One vector is turned by the same rotation once a step. Each row is the vector after some number of steps, and that number follows the row.
The counts run from 0 to 148.
[101  92 165  95 173 102 155 145 136 124 125 153 132 131 144 152 131 113
 124 162  87 125 143 152 145 141 158 182 134 135 128  84 149 126 198 134
 115 106 166  90 106 165  57 155 101 142 104 170 133 142 105 143 131 135
  80 163 115  94 149 142 158 134 106 134 147 145  95 132 110 126 130 130
 130 152  84 131 138 139 136 140 140 151  85 124] => 81
[139 117 133  91 110 171 162  85 156 127 179 149 112 132 153 163 138  61
 148  98 124 119  86  78 104 137 134 163 119 107 157  92 124 141 167 126
 106  83 144 156 124 181 144 127 139 157 151 148 137 175 148 146 137 139
 162 145 101  92 112 158 141 110 113 148 126 165 126 116 149 150 134 130
 122 160 132 122  85 148 126 184 140 150 134  99] => 86
[ 99 141 131  68 165  99 132 112 132 133 159 124 114 110 141 127 132 128
 105  86 144 103 124 178 148 132 124 134 116 107 105 114 114 174 153 119
 117  90 144 131  95 187 104 118 105 145 113 166 123 142  84 134 130 131
 162 125 132  86 137 153 144 159  96 167 218 161 150 154  90 113 112 145
 138 140 108 121 151 150 122 115 103 103  76 120] => 63
[114 139 135 127 148 105  90 150  92 116 137 152 147  77  83 153 165 114
 161 157 108 150 145 166 156 135 129 111 152 155 122 150 160  86 143 119
 115 127 119  63 119 157  70 122 120 133  95 125 120 128 117 116 112 133
  83 114 143 109 104 104 147 116 107 129 127  79  95 160 116 124 141 139
 130  88 132  89  89 142  65 108 165  92 148  90] => 146
[115 125 150 119 154 112 115 124 110 112 181 114 111 112 117 154 145  86
 173 120 160 124 152  96 102  86 106 135 143 132 164 153 135 117 104 103
 144  80  91 119  88 173 155 101 111 129 168 102 110 167 143 134 121 154
 130 151 113 152  99 147 154 122 118 158 119 157 166 138 163 146 104 118
 151 126 157 103  82 165 138 155 135 192 123  83] => 71
[142 122 191  80 136 156  89 152 155 150 163 120 104 102 124 105 118 121
 122 123 127 101 127 145 152 164 153 127  97 114 101 125  96 144 128 141
 105 106  44  85 135 137 108 134  84 146 143 162  82 152 137 116 118 133
 135 158 121 101 142 170 138 134 137 178 134 162 146 140 110 115 107 108
  99 119 131 125 144 163 160 131 141  97  61 148] => 134
[141 172 174  96 114 167  99 145 164 121 148 142  98 130 112 100 125 129
 136 135 139 109 115 173 183 146 167 112  99 126  72 125  81 140 125 133
 105 107  59  81 144 120  77 114 105 166 130 163  99 145 131  99 111 107
 123 125 142  90 132 156 131 128 127 132 148 126 133 152 102 123 125 125
  85  95 150  87 141 107 131 121 164  76  95 160] => 132
[137 171 132 152  83 169  83 112 100 102 183 152 137  87 126 146 122 121
 120 128 128 135 134 138 165 140 118  91 125 138 121 150  99 102 121 136
 123 102 115 131 148 127 158  82 114 125 159 133 130 159 158  97  74 139
 113 132 144 117  81 135 106 114 110 100  78 102  65 163 133 138 133 104
  89 135 141 113  82 181 100 142 177 131 118 129] => 36
[119  94 134  80 147 154 158 107 141 117 140 184 113 124 156 152 138  95
 110 127 102 127 127 136 146 124 159 168 106 136 137  93 143 138 197 119
 120 109 181 107 110 180  72 162 132 165 132 164 138 170 122 170 131 118
  95 143 103  96 136 139 133 116  94  99 139 136  77 118 120 134 135 128
 115 141 116 124 109 105 130 174 150 149  72 123] => 83
[149 107 168 126 121 149  85 151 149 119 152 129  90 116 123 124 158  89
 127 154 109 147 150 122 128  90 129 119  84 115 105 133 111 120 131 139
 137 149  71  84 132  95  72 154 107 174 146 129  48 162 170 111 112 122
 127 152 124 134 116 156 129 138 118 162 108 105 153 126 143 137  85 104
  68 140 149 104 115 145 127 167 168 137  89 142] => 5
[117 115 147 139 156  94 115 120 102  95 167 112 103 117 124 150 138  94
 186 127 136 137 155 117  95  70  99 142 166 132 182 160 142 105 108  96
 134  87 101 100  81 174 138  89  90 141 156  86 116 152 146 124 117 152
 117 140 119 164 104 148 153 130 114 161 122 149 177 140 158 141 105 120
 156 143 147  98  99 164 122 147 115 194 122  89] => 72
[153 160 128 150 110 153 114 122  81 107 173 152 154  92 141 132  98 138
 157 130 122 115 117 154 169 172 100 105 158 113 145 138  86  88 123 130
  97  95 153 113 141 161 146  74  86 114 148 153 160 148 147 123  88 128
  86 123 129  87 109 128 120 123 136  86  73 120  56 149 133 134 143 124
 117 137 131 138 105 192 103 123 159 118 118 156] => 34
[130 179 136  92 178 120 114 156 125 185 168 165 113 127 125 123  80 115
 106 109 173  95 150 146 166 159 109 133 162 151 110 125 151 160 151 123
 142  91 120 137 108 125 106 109 169 131 141 155 109 125  40 122 103 163
 161 147 139 101 163 122 157 130 165 171 157 122 132 109 106 122 133 110
 141 120 105 108 132 140 144 111 160  79  92 114] => 46
[210 180 116 114 130 162 118  96 113  67 143 162  94 141 144 140 105 110
 182  92 150  91 129 129 109 144 110 123 147 145 130 175 123 115 104 133
 138  84 135 144 101 148 153 124 140 150 153 115 100 182 123 123  89 112
 115 130 129 128  69 145 133 112 111 135 103 134 116 121 113 122 158 133
 148 132 176  76  93 142 123 138 163 141 122 110] => 53
[116 117 150 127 123 160 142 142 114 127 151 174 141 140 137 106 102 129
 135 147 156 115 115 129 184 107 147 168 129 155 115  85  70 102 173 138
 111  93 175 105 101  96  56 141 117 150 116 138 125 141 101 140 127 115
 120 129 139  85 158 164 121 168 146  74 145 108 113 128 150 148 126  96
  95 131 117 152 153 112 149 144 187 140  91 167] => 99
[ 91 102 139 148 151 102 123 142 113 120 130 146 137 152 151  93 116 138
 139 160 128 108  93 136 153  93 129 165 153 124 124  83  83  91 174 127
 106  91 182  91  84 114  61 123  85 142 105 120 134 124 108 136 121 116
 126 103 148  95 157 161 146 183 136 118 169 102 138 141 149 126 120 132
 130 141  91 149 186 126 117 144 168 129 111 168] => 97
[138 163 134  92 191 113 126 164 113 178 158 154 125 114 127 125  69 114
 109 107 165  77 144 127 157 177 101 150 166 147 118 127 159 147 153 115
 136  78 120 124 101 144 126 115 160 118 149 152 111 134  42 128 113 163
 150 154 125 113 162 120 162 128 169 169 142 138 124 119 108 120 129 121
 147 110 103 124 134 147 141 114 152  93  81 117] => 47
[151 115 141  77 132 172  98 122 135 147 127 165 105 121 166  75  99  95
  99 124 139  85  83  83 132 147 156 135 108 142 107 109  95 131 164 130
 127  97 138 112  98 111 110 147 154 131 135 108  94 156 106 159 106 104
 168 118 126 119 100 164 127 158 149 180 153  97 134 116 120  87 129 110
 120 101 113 148 134 152 156 160 175  88  70 138] => 117
[137 129 139 151 143 112 108 167 126 140 134 133 126 113 153 142 102 126
 112 114 116 141 134 125 143 115  75 152 170 106 107 148 152  87 146 141
 135 155 151  90 146 100  66 139 101 178 119 172  81 105  93 105 127 135
 142 130 140 133 213 111 132 144 141 150 103  95 133 143 133 135 109 137
 105 157  88 139 188 138 101 161 160 105  81 151] => 26
[107 151 122 152 123 106  69 106 139 136 155 106 111 102 161 145 117 153
  88 132 105 140 148 158 116  95  97 112 147 129 131 139 137 122 135 132
 138  78 108 121 114 136 144  67  99 107 129 122 108 133 122  81  54 140
 170 104 153 147  85 116 125 150 102 196 109 116 159 148 120 114 103 101
  92 151  95 126 166 191  98 150 113  99 107 100] => 40
[139 184 120 156  83 140 153 112 137 119 151 149  89 165 155 148 135 101
 158 183 143 139 105 105 146  84 131 132 119 133 148 100 107 151 108  96
 144 125 139 138 140 117 126  47 184 159 125 154 135 170 143 106 100 124
 150 114 135 144 103 109 124 118 118 148  87  87 132 120 120 129 120 123
  56 150 126  91 102 137  57 152 134 124 149 129] => 108
[137 143 122 154  85 148 169 100 115 109 155 140 105 140 180 155 105 121
 151 165 131 151 118  94 145  73 116 144 138 136 189 120 117 123 125  98
 121 117 172 114 120 153 124  53 145 155 127 160 142 158 144 138 107 118
 111 118 108 160 123  92 108 107 120 137  56 104 117 127 128 139 116 110
  61 146 135 138 116 144  79 173 120 158 118 130] => 106
[130 130 163 114 124 182 158 134 126 135 182 163 155 128 129 135  95  98
 123 134 172 104 119  81 169 118 146 172  98 156 145  70  78 130 156 156
 122  87 147 114 107 106 100 146 138 131 128 153 108 167 106 139 117 137
 135 159 124  97 133 147 114 159 157 112 119 138  97 123 139 158 116  78
  74 137 119 155 136 142 161 135 193 166  87 119] => 101
[182 157  98 116 153 157 123 162  98 140 149 163 141 118 143 123  98 112
 126  83 154  51 101 116 137 120  60 127 115  93 129  95  92 168 115 135
 129 125 170 109 134 149 110 145 140 143 136 180 114 153  78 136 100 127
 150 123 112  83 164 132 126 166 159 124 139 106 101 113 115 145 121 139
 110 112 101 121 137 159  83 114 164  97  97 136] => 30
[116 173 109 121 147 118  94 127 130 159 158 159  85 120 144 112  92 146
  91 124 159 151 151 182 182 128 115 121 174 164  98 142 152 149 162 124
 140 115 142 142 111  91  75  90 166 162 120 141 109 113  63  94  93 146
 171 123 156 121 153 117 142 134 142 137 156  84 147 108 113 113 124 104
 114 142 126 116 146 123 113 130 149  73  97 129] => 44
[124 145 157 125 179  87 140 157 137 114 140 141 117 169 107 149 143 105
 157 175 126 130 159 167 122 113 130 162 122 149 105  82 125 147 169 157
 140 108 115 126  97 113  53 147 137 137  82 147  93 157 100  93 120 158
 126 164 143  87 114 161 186 161 112 152 179 129 142 119 114 149 121 123
 129 164  92  80 133 136 120 102 148 145 143 101] => 78
[166 100 135  77 123 170 131 108 113 144 149 141 124 110 183  90  78 112
 144 112 146 113  85  86 120 172 136 162 148 139 144 129 106 107 145 145
 105  88 140 114  96 136 125 126 129 135 137 117  88 157 117 150 133 113
 170 125 121 132 105 155 126 154 170 188 134 133 165 119 125  83 148 114
 129 126 120 198 143 180 155 145 149 113  86 134] => 119
[117 165 143 144 114 118  58 102 133 124 163 114 123  99 154 155 135 122
  84 127 107 132 146 141 118  97 114 111 129 124 135 132 131 128 125 141
 140  82  86 120 119 130 167  84  96  95 135 121 102 145 139  81  52 144
 169 111 148 147  72 137 124 143 105 191 105 120 139 159 117 124 107 106
  91 143 101 114 148 197 111 148 139 111 116  92] => 39
[ 94 127 134  66 165 104 144 108 127 144 170 126 110 100 150 121 131 127
 129  84 146 109 122 176 162 145 132 135 141 106 119 118 123 165 156 118
 101  75 150 109  99 201 110 102  95 139 126 165 145 135  91 139 139 138
 136 131 122  85 154 159 144 154 111 147 201 176 144 143 111 109 124 139
 147 139 121 131 142 146 138 115  97 107  77 135] => 64
[111 139 145  88 138 153 138 117  98 127 214 159 113  86 109 135 131  85
 150  81 176 129 146 131 182 139 142 123 137 147 128 154 122 129 138  93
 121  88 114 130 103 164 131  94 134 162 181 121 125 158 112 159 150 149
 114 169 122 105 137 151 130 104 121  87 152 146 118 134 157 147 120 112
 137 127 188 108  54 128 162 149 154 154  94 119] => 68
[ 84 148 146 161 105 107 129 119 120  94 151 143 117 118 129 166 169  56
 145 148 127 167 111  71 152  85 122 130 155 122 115 143 151  75 130  98
 146 142 157 150 127 110 113  86 133 172 131 125 120 131 156 123 143 125
 154 124 146 138 148 140 136 116  90 134 121  84 147 175 167 142 111 151
 121 175 126  92  98 128  81 179 169 143 153 120] => 91
[133 127 148  86 133 161  94 127 132 143 112 176  93 117 166  74 118 103
  90 136 121  91  98  91 158 141 164 125 114 152  84 118 107 121 164 115
 129 113 136 107 108 112  92 140 150 140 146 105 102 143 111 159 101  99
 154 113 135 117 111 160 125 145 139 169 147  79 124 120 114  85 136 106
 114  96 112 139 132 124 144 166 185  81  62 149] => 116
[165 147 127  97 170 139 123 130  79 112 131 171 108 105 156 127  79 128
 141  97 140  81 148 127 147 159 112 139 179 144 141 175 158 105 144  96
 133  84 161  85  93 176 134 123 126 137 163 132 136 145  81 166  98 124
  73 135 112 131 133 112 135  99 141 131  93 135  89 121 120 103 154 133
 170  99 138 116 101 139 126 142 152 126  73 137] => 50
[107 136 156 103 131 132  92 141 123 136 104 176 101 121 166  79 127 100
  84 165 109 104 109 105 179 145 179 124 119 153  83 123 108 111 167 104
 138 124 141  93 111 109  80 126 138 143 139 119 120 134 118 156 102 101
 132 111 132 124 125 149 130 128 127 161 131  70 117 144 116  79 130 119
 111 111 104 126 133 122 131 161 188  82  67 170] => 115
[194 187 140 115 128 128 123  97 121  61 144 126 101 145 149 157 112 121
 186 122 135 117 134 140  96 152 104 139 153 131 133 166 123 104  94 167
 128  81 103 159 113 137 163 115 106 134 126 126  87 175 141  88 110 122
 127 138 151 129  66 155 149 136 111 188 109 159 143 153 105 122 151 145
 151 172 139  97 124 181 124 121 132 153 142 112] => 55
[ 95 136 144 158 102 106 138 115 111  95 153 134 119 121 150 168 161  67
 151 144 124 176 104  75 141 105 121 143 167 115 137 147 153  70 135 100
 127 129 149 146 134 123 122  79 115 170 138 130 140 130 159 125 155 135
 139 128 138 133 159 139 127 104  95 135 110 104 146 173 179 140 117 155
 134 184 129 117  92 146 101 197 157 159 153 121] => 90
[162 104 140  73 120 173 118 111 122 146 134 159 115 114 178  79  94 103
 118 117 144  89  84  82 128 157 145 144 134 135 128 110  97 119 147 130
 115  88 132 111 104 125 113 139 137 125 135 100  86 160 113 152 119 106
 177 121 123 116  95 171 125 164 162 187 152 118 152 116 121  91 143 101
 130 118 115 174 143 170 153 155 161  99  85 132] => 118
[166  87 120 105 123 151 111 119 108 150 167 139  87  69 162 110 123 114
 135 102 135 168 153 147 136 120  87 108 126 111 148 167 136 139 135 109
 114 169 130  95 133 150  87 117 131 187 165 132  74 149 139 159 124 123
 119 149  93 145 130 129 108 122 130 145 110 106 150 105 129 104 100 105
  90 126 160 175  92 166 116 167 118 127  52 146] => 138
[128 179 139 145  93 137  64 107 127 111 173 125 123  86 138 159 130 116
  93 132 112 130 147 123 133 112 116  99 112 137 126 136 114 122 115 140
 146  87  82 136 133 125 165  85 110  98 145 121 109 159 145  87  49 131
 161 122 152 138  65 132 110 127  98 168  93 107 110 162 116 134 108 103
  89 140 118 103 111 191 109 148 163 122 115 101] => 38
